Where one turn sends some rows of the set: a few examples, then the rows asked
Nenu: [ 18   9   8  -8 -15   8  -3  -6 -41   6  14   1 -24  44  -7 -19   2]
lipa: [-10  -7  -1 -31  36  -4  34 -15   1   5   4   6   7  29  13  10  -8]
vek: [  6 -30  14   9  -6  23 -15  -1 -35   4  15  20 -18  26  -3  16   4]
Firuv: [-22  11 -10  -7  22  -8  -1  -1  21   8  10 -21  17  -8  -9 -32   0]
Goz: [-18  14 -39   2  16   7  -3   4  18  12  11   2  18 -13  -3 -29   1]
bemo: [-22   5  16 -19  29 -27  19 -18  16  -1   6  -7  -8   1  11   8 -10]
zug: [ 14   8   2 -31  27  15   8  13   0  11   7 -36 -16  40   0  12   8]
Kob: [-16 -13   1 -15  27 -31  21  -7   5 -12  11   4  13  28   9   5  -8]
toso: [ 20   9  14   7 -12  14  -9 -19 -46   7   9  16 -28  21  13   1  10]
Zum: [-26  -1 -14 -20  27 -18  25 -19  17   0  12  12   4  11  14  -3 -15]
liso: [-11   2 -30 -10  26  14  14   4   6  13   7   4  35  11  -8 -28  -3]
faseb: [  3  14  -1  -2  25  -9  -8   3  -3 -11   8 -27 -33  15  21  36 -11]
kis: [  9 -14   2  -3 -12  29  -7  13 -26  24   8  33 -28  10 -20   6  22]
Medum: [-17  27  -7   4  20 -21   8   5  12  10  -2  16  -6 -36  -4   6  -6]
duf: [ 15  16   4   7  17 -18 -11  26 -12 -11   3 -14 -24  12   5  41   1]
Tet: [  6   4   4 -17  -4   3  15 -27 -45  11   7  21 -20  28   4 -17  10]
Bular: [ 14   6   1  26   5  19 -30  15  17  11  10  -6   6 -11  13   9  31]
gekiv: [  0  22 -27   8  20   9  13  15  -1  18  -5  39  10 -22  -2  12  -3]
vur: [ -3  30 -22  14   9  -1  -3  15  16  12   4  28 -15 -28   4  19  -4]
Dig: [ 22  16  -1  20   3  37 -17  25  21  23   8   8   2  -2   4  15  11]
ker: [ -3  19  13 -22  21  -6  -4   9  20  10   9 -45 -24   9  -6  -3  10]
Zoroz: [ -7   8  -9 -39  25   0  10  -2  17   9  14 -35 -22  28   3  -6  10]
Lofoz: [ -9 -36  -3  -1  -2  24  -4 -10 -29  10  14  29   5  21 -12 -15   8]
paf: [  7  -1  10 -33  22  -1   6   5  13  12   9 -31 -18  28   7   6  37]
soso: [ -2 -14 -20   6   0  15  -8  12 -49   8   4  30 -10   5 -25  -3   3]
bif: [ 12  16   1  16   2  25 -28  13  29  12  16 -16 -19  -2  16  16  12]
nez: [ 20  13   6  11  24  14 -10  13 -14  -2   1 -13 -16  13  20  46  -6]
gam: [ 23  18   5  11 -27  18 -11   3 -29  16  14  26 -21  21  -9 -17   6]
suluz: [ -2  20  15  14  23 -16 -14   2   2  -7   3 -21 -22 -14  13  29  -9]
vasad: [ -3  17 -11  10   7 -17  10  22  17  10   5  44   4 -18  -6  13   6]
pumak: [-13   6 -32 -13  25  -5   6   8   3  12   4  -4  24  -7  -8 -31  26]
Tabef: [  4 -20  -7 -12   6  18  -9   7 -53   5   8  -3 -22  30 -19  -1  11]
benop: [  9  14  -9   8 -12   9   1 -17 -48  13   5  36 -11   3   1 -19   9]
Kizok: [  6   5  -3  -2 -17   8   4 -13 -31  11  17  26  -1  31 -10 -37   0]
bab: [  0  21  12  15   3  10 -21  12  38  17  12 -12  -5 -19  -1  -4  10]
ziki: [ -4 -24   2 -27   1  11  15  -1 -32  16   8  31 -24  29 -20   1  10]

Kizok turns into benop
faseb turns into Zoroz
And these:
vek turns into Tabef
suluz turns into ker
nez turns into zug
vasad turns into Bular

Where one turn sends some rows of the set: a few examples, then the rows asked
Kug: [ -5  -5  -9  52  27  13 -10 -18 -21 -17  25 -42]
falo: [-10 -24  -9  -4  26  -6  15   8   5   2  31 -39]
Puf: [ 14 -10   8  32  31   8  13   6   5  13   3 -78]
Miduz: [ 14 -29  11  40 -10 -25  -5  -2   1 -14  45  -3]
tid: [ 21 -25   8  41  -4 -31  -1   0  -4 -18  45  -3]
soput: [-20 -27 -10   5  16 -11  13  13   8   4  34 -33]
Feza: [ 40 -34  12  26  -7 -27  30   8  20  14  43 -48]
fen: [ 21 -37  -2  21  35  19  -2 -16  27  18  30 -26]
dasa: [ -4  -6 -16  52  31   7   0  -9 -21 -20  21 -29]
Bekam: [ 18 -25  25  38  48 -10  36 -13  15  -6  39 -34]
mebos: [ -3  -2  -9  49  31  18   1  -6 -17 -21  22 -31]
biv: [  2  -9 -14  55  32  15  -1 -12 -21 -18  29 -32]
Sesig: [ 22 -11  14  28   8 -18   8   5 -41 -17  31 -54]
mos: [ 13 -18 -25  38 -22   2 -19 -11   6   8  25 -57]
gebe: [  1 -23   0  51  29 -12 -12 -23  42  16  33 -42]
bov: [  5 -23  33  29  13 -12  -7  14   0  20  -2 -29]
Nule: [ 23 -29  10  40  -2 -26 -11  -7  -2 -13  44  -2]
nuge: [ 43 -16  23  69   7   5 -11 -24   8   8  18 -43]
baf: [ 23 -11   6  47 -14 -11  30  22 -19 -17  22 -50]
bam: [ 45 -16  27  67  11  -3 -12 -15  13   2  14 -42]
pur: [ 37 -18  24  77   0  -8 -11 -12  13   4  21 -39]
taga: [ 28 -19  17  38  -7 -27  -4  -2   6 -19  52  -9]
kigil: [ 35 -31  13  24 -13 -29  24  -1  18  15  43 -61]
Voti: [ 19 -12  28  27  10 -10 -10  19  28 -21  10 -33]
tomo: [ 20 -26  25  41  48 -12  36  -7   6  -4  46 -31]
vilu: [ 13 -19 -28  39 -21   9 -18  -5  -1  11  26 -49]
Sofu: [ 32 -38 -31  57  21 -12   9 -16  -4  -8  50 -55]
tuf: [  3 -18  -1  35  26   9  15   5  -6  15   1 -75]
pomu: [ -5 -26  21  34  14 -14  -9  13  -9  24   0 -28]
lazum: [ 42 -21  23  71  11   4  -8 -21  14  -3  15 -40]
Luzak: [ 15  -8  -1  33   2   8  33 -30   2   8  61 -53]
Daba: [ 20 -23  28  40  45 -20  34 -11   9  -8  44 -40]
vaf: [ 19 -18   4  46 -10 -11  39  23 -16 -14  25 -37]
zovef: [ 19 -27 -25  46 -14   5 -30  -5   6   2  27 -50]
Gevas: [ 11 -11   9  32  21  12  14   7  -1  12   6 -82]
Fal: [ 39 -32  23  25 -13 -22  19   5  16  15  42 -61]
Rotof: [ 11 -20 -25  40 -19   1 -25  -8   7  15  30 -49]
Lizof: [ -3 -21   1  54  14 -20 -10 -21  43  16  36 -40]
Volu: [-15 -23 -13   3  18 -15  12  11   9  12  42 -38]
mur: [ 22 -11  -8  45   5   8  32 -31   1  -1  62 -48]
muluz: [ 16 -37  -3  24  23  13  -3 -18  35  22  35 -22]
mituk: [ 12 -18  27  31  42 -15  41 -12  12   5  40 -35]
Loro: [-15 -28 -14   6  21 -16  17  12  13   1  42 -37]
befe: [ 24  -5  15  29   7 -17  -4  -1 -36 -15  29 -65]
tede: [  5 -11   7  34  25   9  18   9  11  14   6 -79]
kanob: [ 36 -36  18  27 -13 -34  16   4  14  16  39 -58]
gane: [  8 -13  21  29  11 -13 -16  23  22 -16   5 -30]
lupob: [ 27 -35 -29  48  18 -11  15 -20  -6   1  55 -63]

pomu turns into befe
biv turns into Rotof
And these:
pur turns into taga
lazum turns into Miduz
kanob turns into Daba
muluz turns into bov

Where one turn sends some rows of the set: a few examples, then the rows asked
Bafes: [-15  72 -27  -1 -20  -3 -13   1   4   6   3  -4 -19   7  22 -16  21]
Nanum: [ -9  37   3 -18 -21  -8 -19 -67  -1  18  25 -12  19  35  38 -41  38]
Vez: [ 32  22 -32 -40 -23   6   8 -30 -13   6  11  -2 -16  29  33 -16  18]
non: [ -1  35  12   5  -4  18 -24 -60  -8   2  38   8  27  27  54 -33  41]
Finid: [-30  48  -8  -6 -10  -9 -49 -53   0  18  28 -11   3  37   2 -11  30]
rusak: [  2  34  16  -7 -26  -8  -6 -62  -3   5  35  -2  29  31  47 -22  33]
fubuk: [-25  43   2 -25 -19 -18 -31 -59  -1  25  20  -9   9  39  11 -18  34]
muz: [ 27  18 -10 -26  12  17  -9  14 -29  19  41   0   9  16  30  -6  18]
pifaf: [-28  58  -8   5   2  13 -57 -56   3   9  30   0   5  30  15 -25  33]
vakob: [ -9  44   8  14   5  28 -40 -56  -6  -2  41  13  22  25  44 -26  37]
Dil: [ 17   2  -9 -15   3  12 -25  -9 -40  27  49   1   4  14  47 -16  15]
lenem: [ -9  82 -25 -17   1  10 -24  -6   6   7  33  -5 -13  -1  14   1  -5]
kifo: [ -1  69  -2 -19   9  11 -37 -11 -14  16  41  27   8 -11  36  -6  -9]
Gefez: [-28  54 -11  -9  -9  -2 -48 -62   5  17  22  -8   4  34  12 -31  33]
fefos: [ -8  38  11 -26 -27 -18 -14 -67  -1  17  22  -4  19  35  30 -23  31]
nep: [ 41  13 -28 -20  -9   5  -5   0 -18  11  42 -15   2  22  30 -10   6]
Med: [-10  71 -37 -20 -12  -1  -6  -5   6  12  13 -18 -22  14  15  -5  15]
Nemov: [ -2  32  11  -8 -15   4 -15 -65  -6  11  32  -3  27  32  51 -38  40]
Goke: [ 30  -4 -24 -16 -21   9 -17 -27 -22  15  37  -9 -12  23  43 -22   7]
givi: [ 44  25 -34 -36 -20   9  -4 -17  -1   5  20  -2 -12  25  22 -10   0]
puse: [ 24  43 -30 -41 -13  12  -2  -6   3  10  -2   6 -21  26  13  -6  18]
luf: [-20  53  -1  16   7  25 -54 -54  -1   1  37   9  12  26  28 -23  34]
poveg: [ -2  68  -6 -24  20  27 -32  -4 -11   5  42  15  -1  -6  18   0  -5]
lasa: [ -7  36  16  17   0  28 -30 -48  -8  -9  36  19  20  28  39  -9  42]
keral: [ 30  15 -12 -14  10  19 -13  -5 -40   4  54   2  12  13  39 -12  13]
repa: [  0  32  18  12 -13  10 -11 -50  -9  -5  38   6  29  29  50 -16  42]
tiga: [  6  46 -36 -35 -20   0   8 -16  -3  13  -1 -11 -25  26  21 -12  27]
borol: [  6  34   5 -25  17  18 -34  -7 -36  27  46  25  10   0  42  -9   8]
Gipob: [-24  49  -7  10  -3  11 -58 -55   3   4  37   1   2  33   7  -4  24]
Bez: [ 24  13 -28 -26 -33  11 -10 -34  -4   5   6  -1 -29  24  30 -25  11]
Kef: [ 43   9 -26 -25 -13  10  -1 -24 -27   1  39  -2   1  23  41 -17  10]
Lan: [ 10  39  -1 -19  25  29 -26   3 -34   6  50  15  10   0  27  -5  10]
pipu: [  0  43 -27 -20 -29   8  -5 -16   2   4 -13   1 -32  20  20 -23  25]
zalu: [  8  72 -31  -8  -1   7 -15  13   7   9  34  -9  -4   7  20   4   1]
sazer: [  5  60 -33 -19  -3   7  -4  15   2  14   8  -7 -15  19  13   0  24]
zos: [-10  85 -19  -1  -8  -1 -28  -3   2   7  29   7  -2  -7  29  -9  -3]
nivef: [ 21  65 -15 -25   8  20 -22   0   3   7  42  13   3  -2  24   6 -14]
Pufi: [-15  44   5  16   2  28 -51 -54  -1  -7  36  17   8  29  22  -3  30]
duzi: [ 23  41  -1 -37  19  28 -17   6 -17  16  37  21   7   4  26   1   5]
Deku: [-20  46  -6 -18 -18 -10 -33 -66   4  21  20 -14   9  36  22 -38  34]

Lan turns into Med
borol turns into Bafes
And these:
duzi turns into sazer
Pufi turns into fubuk
Nemov turns into luf

